One turn sends every row of this set to another row. A few are shown first. Where does it send the rows asked after them?
Sebi: [ 20 -30  19   8  -3  -7  17  27 -18  25  -4 -24  10   6  24   0  -2  14
  14  -7 -12  20  22 -20   3   7  -8  50  21  -5  -1 -20   6]
Biz: [-12  11 -16 -16 -14 -19  11 -10 -32 -14  -2 -15  37  10   1   8  -2   2
  54  20   4  13   0   8 -10  -8   3   9   2   2   9  24  -1]
vufe: [-38  35  -4   5   8 -17  25  30  21 -13 -11  -5  11  12  19 -10  -2  15
 -14  -5   4  41   2  -1  -2  -7  -2   9   8  -5  -2 -42  -2]
tig: [ 27   5  19  -1  35 -32  -2  -6  11  14   8 -17 -14  17 -16  -6   1  -5
  35  -5 -19 -29   6  19   2  15  -7   8  11  -8  -2 -21  -1]
notef: [  5 -33 -13 -12 -10  21 -15 -11   1 -18   4  16 -21  22 -10  16   2 -10
 -34 -12  -3  10  -3  -1   9  -4  -1  21 -20  -8  -2 -36  -5]
Mis: [ 14 -36  10   8  -6 -10   6  33 -31  29  -7 -10   8  -4  23  11  -1   1
   4  -1  -2  18  18 -11  18   8  -9  47  18 -17   2 -26   3]
Gaka: [-40  25 -13  -2  -1 -12  26  32  21 -14  -8  -1  14   4  23  -9  -4   9
 -13  -5  15  33   4  -2   4  -6   0   1   1 -13   2 -46  -9]
sef: [ 40  39 -16  -7  14   7   8 -17 -12 -15   0  24   1  11  -3  -6   1  11
  13   1   4  22  -2  21  -2 -14  -4 -41   9  12   0  11  -9]
Ses: [ 27 -24  -2   8   3 -10 -31  23   8   6 -14  30 -14  15  17 -17   2  35
 -27  22  -5  12 -26   1   3   2  -5 -18  16 -15  -8  11  11]
zanuv: [-13  -9  15  -1  -1  18  -8 -22 -10  -6  -4   7 -21  40   1  14  -1  15
 -32 -20 -17   3  -6 -32 -10  -1   5  26 -15   3   4 -16  13]
seted: [ 25  33 -22 -12   4   8  10 -12 -25  -8  -7  23   2  11   4  -2  -5  10
  10   0  16   5  -3   8  -3 -19   1 -51  -4   9  15  15 -12]
Ded: [ 13 -33   9   7  -5 -12  13  35 -32  32 -15 -27   4  12  19   4  -3   8
   2  -5  -9  18  18 -17   2  -6  -6  49  10   3   8 -19   4]
nanok: [ -2  11 -18 -12  -7 -23   3  -9 -27 -19   2  -6  35   3  -7  12   4  -7
  51  25  -1  26  -2  27   1  -3  -3  15  11  -2  -3  17   0]
kuzov: [  4 -14  13  -7  -3  26   2 -25  12 -17   6  -2 -17  39   0   1  -1  18
 -19 -23 -20   8   0 -30 -17   1   4  26 -12   6  -3 -20   7]
sur: [  2  -1  17  -4  23 -29  -4  -4  -8  24   4  -4 -10   5  -2   6  -5  -8
  31  -5  -1 -51   6   2  12  20  -2  -6   4 -27  13 -19  -2]
tez: [ 25  39  -9  -7   8  11  10 -20 -20 -10   1  32   7   4  11  -1  -4  16
  16  -1  13   7  -1   3   1  -4   0 -49   9  -3   8  16  -6]
kudiz: [ 26 -45   0   0 -11  -6  13  36 -17  22  -4 -22   9   0  18   1  -1  -1
   9  -3  -3  21  21  -7  11   0  -9  46  12  -7   1 -30  -5]
nav: [  3 -24   3  -4  -5  23 -16 -19   6 -19  13  28 -15  12  -2  19   4  -4
 -28 -12  -7  11  -2  -7  15  14  -3  24  -6 -23 -10 -35   3]
Novol: [ 19 -29  -6   0  -5  -6 -21  24   5   9 -18  17 -13  23  23 -23  -4  41
 -24  16   0  -1 -23 -15 -10  -7   2 -26   4  -8   6  16   7]
Telep: [ 10   5  11   1  34 -41 -11   3 -15  26  -9 -16 -23  24 -20   6  -1 -13
  18  -1 -14 -34   0  22   5   1  -5   6  -1  -1  10 -17   0]
lunu: [ -7  12 -19 -10  -7 -26   0  -7 -35 -15  -3  -5  33   5  -7  16   4  -8
  46  26   0  25  -3  27   2  -6  -3  15   8  -1   0  18   2]
Bikuf: [-39  34  -6   4   7 -18  24  31  19 -11 -13  -6   9  14  18  -9  -2  13
 -16  -5   4  41   1   0  -2 -10  -1   9   5  -2  -1 -42  -3]
rebag: [ 37 -31 -11   1   1  -8 -26  26  18   0 -12  20 -15  19  13 -25   2  33
 -23  21  -5  14 -23   6  -4  -6  -5 -19  11  -7  -7   8   4]
zil: [-15  14 -10 -13 -12 -19   9 -13 -34 -13  -1  -9  39   7   4  11  -1   4
  54  20   3  12   0   6  -7  -2   2   9   7  -3   8  25   3]
Kudib: [ 26  46 -12   0  17   0  -1 -15 -30  -6  -9  33  -2  11  -2   5   0   9
   3   3   6  18  -7  19   4 -14  -4 -41   9   8   5  15  -2]
dat: [-43  27 -11   0  -1 -14  24  32  18 -12  -9   1  14   3  24  -7  -4   9
 -14  -4  14  32   4  -3   5  -5   0   2   3 -15   3 -45  -7]
fedi: [ 16 -14  -1 -15  16 -26   4   3   3  17   3 -22 -13  15 -11  -6  -7 -13
  33  -6   1 -49   9  11   2   2  -1  -8 -10 -10  17 -23 -14]
Zumiv: [ 26 -27   1   1  -3  -1 -18  18  17   4  -9  19  -8  18  27 -27  -2  46
 -15  14  -2   1 -20 -18  -9   3   0 -25  13 -14  -1  15   8]

kuzov turns into nav
Ded turns into kudiz
And these:
Novol turns into rebag
seted turns into sef
tig turns into sur
Biz turns into nanok
Gaka turns into vufe

One turn sends every row of this set to another row. A few are shown first. Where does it send the rows asked after them?
suz: [-11 -37  12 -12 -30 -10  -6   4  25   4 -17  16  -6   1]
Zesip: [  8   5  -8  -4  11 -16 -10   0  26 -32  -6 -21   9 -12]
Matet: [ -6 -17   6   5 -14  20  -1 -30 -11  -5 -37 -19 -19  -2]
tov: [ 16 -12  21  -1  21 -15  -7  20  -2  16  15 -38 -31 -14]
bavi: [-10  -8   8  -6 -12   2  12  -7 -47 -18   2 -32  -2  22]
Puf: [ 22  -2  10  20 -10 -16  19   8  -4  16 -24 -23  11  24]
gapa: [ 19 -24  21 -16   3 -31  -2  -3   2   8   6 -38 -40  -1]
Kema: [-45  -6  -3 -26   6   6 -16   9  11   7  11   6 -11   1]
Pubi: [-31   8   2 -13  -3 -15  -7  -4 -33 -13  16 -21  10  -8]
tuv: [-38   5  -9  15  15  21   4  14 -11  17  -7   1 -15  11]
Bib: [-24 -23  -7 -35  -4   2  -3 -12  -1 -10 -16  11 -16  28]
kivo: [-12 -19  -1  -7 -30 -19   0  12   1 -33  27   1 -14  23]
Tuf: [ 24 -14   7  17  23 -31   7  14  -5  -6 -15 -25 -32   8]
pepak: [-29  -4  26 -16  10   9 -23  12   1   9 -22 -17  19  -4]
guzup: [ 30 -18  20 -25 -17   6  -7   2  18  -7   7 -36  -2  21]
Gomul: [ 19  -8   7  -4  24 -47 -15  14   3   0  -6 -12 -16   0]
firi: [-13  -7  13  32  -5  30 -14  23  21  -4  -8  -9 -21  11]
bavu: [-18 -23  -3  -1 -12  28  16  -4 -13  11  -9  -4 -34  32]
mikig: [-16  -7   1  26 -21  -6  10  32 -14  -6  31  -1  -9  14]
Susa: [ -5   3   7  17 -13  -9  14   4  19  20  12 -36  -6 -28]

pepak turns into firi
Puf turns into guzup
And these:
tuv turns into bavu
Gomul turns into tov
Pubi turns into mikig

One turn sends every row of this set to another row. A few are shown first. Where does it send the rows asked after them?
pupiv: [ 22   1 -18 -33 -13 -16 -42  14 -62 -19  15  15  19  22 -27   9]
Bizir: [ 10 -43 -10 -42  -3  34 -36  -8 -23 -11  11  40  40  52 -42   1]
tis: [ 11   1 -14 -40 -22 -20 -41  15 -50 -27  22  18  19  27 -19   1]
vak: [ -3 -51 -35 -52   8  26 -11 -26   1  -4  -8   1  13  29 -24  24]
puzis: [ 20  12 -13 -31 -20 -13 -42  14 -55 -15   7  11  21  32 -25   8]
remad: [ 17  11 -13   0 -32  -6 -21  11 -44  -8   4   6  17  18 -21  16]
zepa: [ -2 -58 -37 -38  -7  36 -10 -23  -4  -7 -12   4  16  34 -23  17]
lazib: [ 10 -33 -24 -46 -22  59 -14 -12 -28 -18   0  38  44  26 -29  24]
Bogof: [  9 -27 -40 -39   3  32   7 -18   6 -26 -20  -3  34  30 -13  24]
gafis: [ 19  10 -15 -22  -1 -23 -22   7 -42  -6  19   3   9   0 -25  26]
dep: [ 12 -33 -43 -46  -4  36  -7 -13  -5 -34 -21   5  40  44 -15  13]
Baruz: [ 13  21 -24 -37 -20 -15 -39   6 -46 -22  13  14   7  19 -31  -1]
delot: [  8  11 -11 -29  -7 -29 -19   7 -28 -11  25   4   8   2 -18  21]
Takil: [  4 -19 -38 -53  -7  56   0 -33  -9 -23  18   7  23  31 -44  18]
berav: [  7 -22 -20 -39  -4  48   6 -21  -6  -1   4  24  32   2 -27  44]
rut: [  9   1 -16  -4 -37 -12  -5  12 -39 -12  18   7  17  14 -34  -4]
lebo: [-13 -42 -25 -54  20  24  -7 -19  -3 -17   5  16  42  38 -49  17]
felu: [-15 -43 -24 -32  12  30   6 -21   3 -12   2  12  40  29 -46  22]
reloz: [ -1 -56 -36 -57   1  30 -22 -22  -9 -10 -10   7  18  41 -24  14]
suni: [  4 -19 -39 -55  -6  56  -2 -33 -10 -23  18   7  23  32 -44  17]
fef: [ 11  17 -25 -10 -36  -5 -25   6 -43 -20   8  13   6  13 -28   0]
suteg: [  8  -2 -15  -1 -40  -9 -17  13 -39 -20  17  12  15  12 -15   8]
Reti: [  3 -18 -39 -56  -4  55  -1 -33  -9 -22  18   7  23  31 -44  18]
devav: [ 12   2 -15 -39 -23 -21 -28  15 -49 -19  21  12  21  29 -38 -12]
kivob: [ 17  22 -10 -26  -6 -22 -26   7 -38  -2  10   0  12  12 -23  24]
sidu: [ 20  -3 -19   2 -29  -6 -21  13 -53 -14  12  11  16   9 -23  15]
giz: [  6 -38  -8  -2  -9  38  -1 -16   0   4  10  28  30  22 -37  21]
Sabar: [  7 -24  -4 -51  30  14 -19 -20   3   8  19  24  27  23 -41  27]
nezik: [  8  12 -12 -33  -8 -31 -10   7 -31  -5  25   0  11   7 -36   6]
fev: [-12 -49 -26 -36   2  36  -5 -17  -9 -21   1  20  46  42 -48  11]
godop: [ 11  26 -22 -22 -16 -17 -22   1 -32 -13  13   6   0   2 -29  12]
Keb: [ 11 -25 -40 -61  14  25  -7 -17   2 -29 -17  -1  36  38 -16  21]
ruta: [ 10 -20 -20 -78  11  38 -19 -18 -19 -10   8  30  37  19 -32  34]

Baruz turns into fef
Bogof turns into Keb
And these:
reloz turns into zepa
kivob turns into puzis
felu turns into lebo
sidu turns into gafis
Sabar turns into Bizir
devav turns into rut
suteg turns into delot
berav turns into ruta

One turn sends every row of this set to another row. A few are shown first. Where does it send the rows asked after them?
fese: [ 18  -2 -25 -19  -3  11   1  43 -10  10  39 -10 -29  -7 -16 -25  32   7
 -31 -20  -8]
degiz: [ 19  -6  13  17  -4 -22   9  18  -1  27  37   0   7  22   5  -7   1   1
   4  38 -58]
dukos: [ 21   4 -14 -10  22   8   1  37  -7   1  51  -9 -21 -14 -13 -11  40  -5
  -7 -26 -12]
vegi: [ 20   3   1   5 -10 -35  13   7  -4  17  30  -4   5  21  10 -22  -6  23
  11  25 -62]
mave: [ 36  -6   1   5  10  20 -18 -26 -17  26  26 -16 -12  -8  19  -8  28   3
  -5  37   4]
Dumo: [ -7   3   7  22   8  12  15  23 -25   9   8 -17   5 -20   6   6  42  17
 -33 -17 -27]
Tuve: [ -1  13  22  20  16   5   8  47 -15  12  -3  -2  -3   8 -19  15  31   3
 -18  -2 -25]
ret: [-13  -8 -13  15  -7   7  16  27 -40   7  -2   6  -7  -6   0 -14  32  37
 -16  -7  -4]
kosuf: [-23  11  23 -11 -12  -4  -8   9   2  11  33 -22  -9  26  15 -43  23   0
   7  -3 -36]
gade: [-18   7  -4 -11 -12   1  -3   0 -12  21  18 -18 -21  27  24 -59  15  18
   4  -7 -35]
kenu: [ 20  23   4   3  -2   4  17  32 -22  -5   5   7  22  28   1  -1  35  14
  24  -3 -43]
Fubo: [ 46  18  -3 -22 -10   2 -18 -16  -5  28  -3 -24 -23  14   6 -22   7  21
 -20  33 -12]
rus: [ 48  15  -1 -13  12   7 -17 -30 -11  21  13  -6 -10   5  16   0  25   4
  17  35 -12]
bome: [ 27  -3 -16  20  11 -22  17  -2 -15  32  24  -4  -4  15  23 -26  -9  25
   9  19 -62]
kini: [ 20 -21 -17  25  -5  -9  14  10 -20  42  26   0  -7  17  18 -30  -7  21
 -10  33 -47]
Nor: [ 18   7 -22  22   6  18  20  34 -38  15  -9  -8  -3  24   9 -37  15  37
  -6 -14 -28]
Timu: [ 35  11  21 -13 -11   5 -23  -6   3  21  17 -33 -14   6   0 -12  15   4
 -29  38  -5]
gubu: [  5 -14 -12  30  -5  30  19  32 -41  11  14  -6  10   7  14 -26  34  25
 -13  -5 -15]
turad: [ 10  17  27  20   7   7  11  50 -13  -5  16 -14  18  23 -10  -6  29   5
   1  -5 -33]
zesi: [ 24  14  28 -12  20 -11 -21 -11 -11  10  19 -27 -22   4   0 -19   4  14
  25  24   2]
nelog: [ 33  14 -40 -21  23   4   7  25 -15   8  29   3 -29  -3  -7 -21  31  13
   5 -32 -22]
Veg: [  9  12 -18  15  15   9  15  33 -32  27 -29   7 -20  13  -6  -8  18  30
 -16 -10 -27]
Namoz: [ -2   9  -5 -14 -13  16  -5   8  -8  43   4   5 -19  44  18 -31  23  -8
   7  15 -47]
Kosig: [ 37  15   6 -26  -8   3 -18 -12 -10  37  -6 -33 -28   8   7 -21   2  19
 -17  29 -16]
Gizut: [ 33  11 -18 -24  10  12   1  40  -2  13  37   7 -17   1 -17   6  45 -16
  -7 -12 -26]
gotu: [ 31  21 -24 -38  -1  -5   2  40  -1   4  27   1 -25   8 -21 -15  30   7
  -6 -21 -26]
meni: [ 30  11  28 -20  -8   4 -22  -4  -1  30  10 -40 -19   2   0 -11   9   4
 -23  34 -11]
nopi: [-10  -2  -2  16  21  24  -2  -5 -16  36  28 -17 -17  16  35 -40  27  -5
   6  -7 -38]
kon: [ -3  17   9   1  23  10  -4  -5  -4  27  24 -10 -10  27  28 -25  29 -13
  27  -6 -52]
Belur: [  6  -1  15  24  -9  24  15  41 -21   5  21 -24  20   6   5 -11  37   9
 -29  -5 -29]
Beg: [ 15 -24 -10  -2  10  13 -13  25   0   4  38   8  -6 -37 -22  -5  -2   5
 -16   4 -23]
duz: [-15  -7  11   1 -13  24  -9  17  -6  41  22  -6 -15  33  17 -30  29 -19
 -10  19 -34]
neno: [ 21 -23 -26   1  16  17 -11  23  -6  14  25   5 -18 -34 -18 -18 -12  17
 -25  -2 -25]
Sevor: [ 12  29 -12  -2  10  -4  19  12 -24   8 -17   0   2  -1   6   8  34  30
  -4 -23 -49]
dur: [ 34  -2 -44 -17   8  22   6  33 -18  26  27   7 -30  -3  -5 -15  38   2
 -19 -16 -18]
mul: [ 32  -4 -33 -22  11   1  -9  14  -3   7  13  24 -12 -21 -19  -8 -11  21
   6  -1 -41]
gumav: [ 32   3 -11 -19  18  -2 -13  24  10   2  19  14  -8 -20 -28   2 -10   8
   3  -1 -46]
lov: [ 22   2  10  -3  19  -1 -18 -14 -23  20  15 -29 -31  -2   9 -34   0  25
  12  21  12]
vidiv: [ 13 -14  14  34  10 -16  11  11  -6  24  50 -17   7   4  15 -15   2   4
  -5  26 -51]
Fad: [ 40  10   3 -21   6   8 -15 -30 -19  30  10 -10 -11  -3  20   2  24   5
  19  33 -16]
rolot: [  5 -23   0  27 -11 -17  12  11 -14  25  44 -17   0   4  17 -34  -4  23
 -17  27 -41]
vot: [ 28  25 -18  -1  -8   9  21  25 -26  10 -14  -3  11  27   9 -17  25  31
   1 -13 -53]
Rirof: [ 30   7   1   2  18  -2 -19 -19 -16  12  17 -29 -28   2   9 -38   3  29
   2  20  13]
nad: [ 30 -13 -39 -14   9  11  -7  11  -7  15  14  12 -15 -31 -11 -16 -11  25
 -16  -6 -39]
buren: [ 29  -7   9  -7   4  19 -16 -26 -23  33  23 -20 -12 -14  22  -3  28   1
   1  35  -2]
Fifol: [ 24  -7  -3 -14  10   4 -13  23  11   0  34   6   0 -33 -25   6   0   1
 -12   1 -42]
riv: [ 31  21  24  -6  19 -12 -22 -12  -2   1  24 -27 -17   7  -2 -20   8  13
  15  24   3]
zun: [ -5  18   9  -5  -6 -13  12  31 -21  -8  -2  15   6   7 -13  10  36  22
  11  -4 -25]

lov turns into buren
Gizut turns into gotu
And these:
gade turns into nopi
rus turns into Fubo
Belur turns into turad
zun turns into Sevor
kini turns into rolot
nad turns into neno

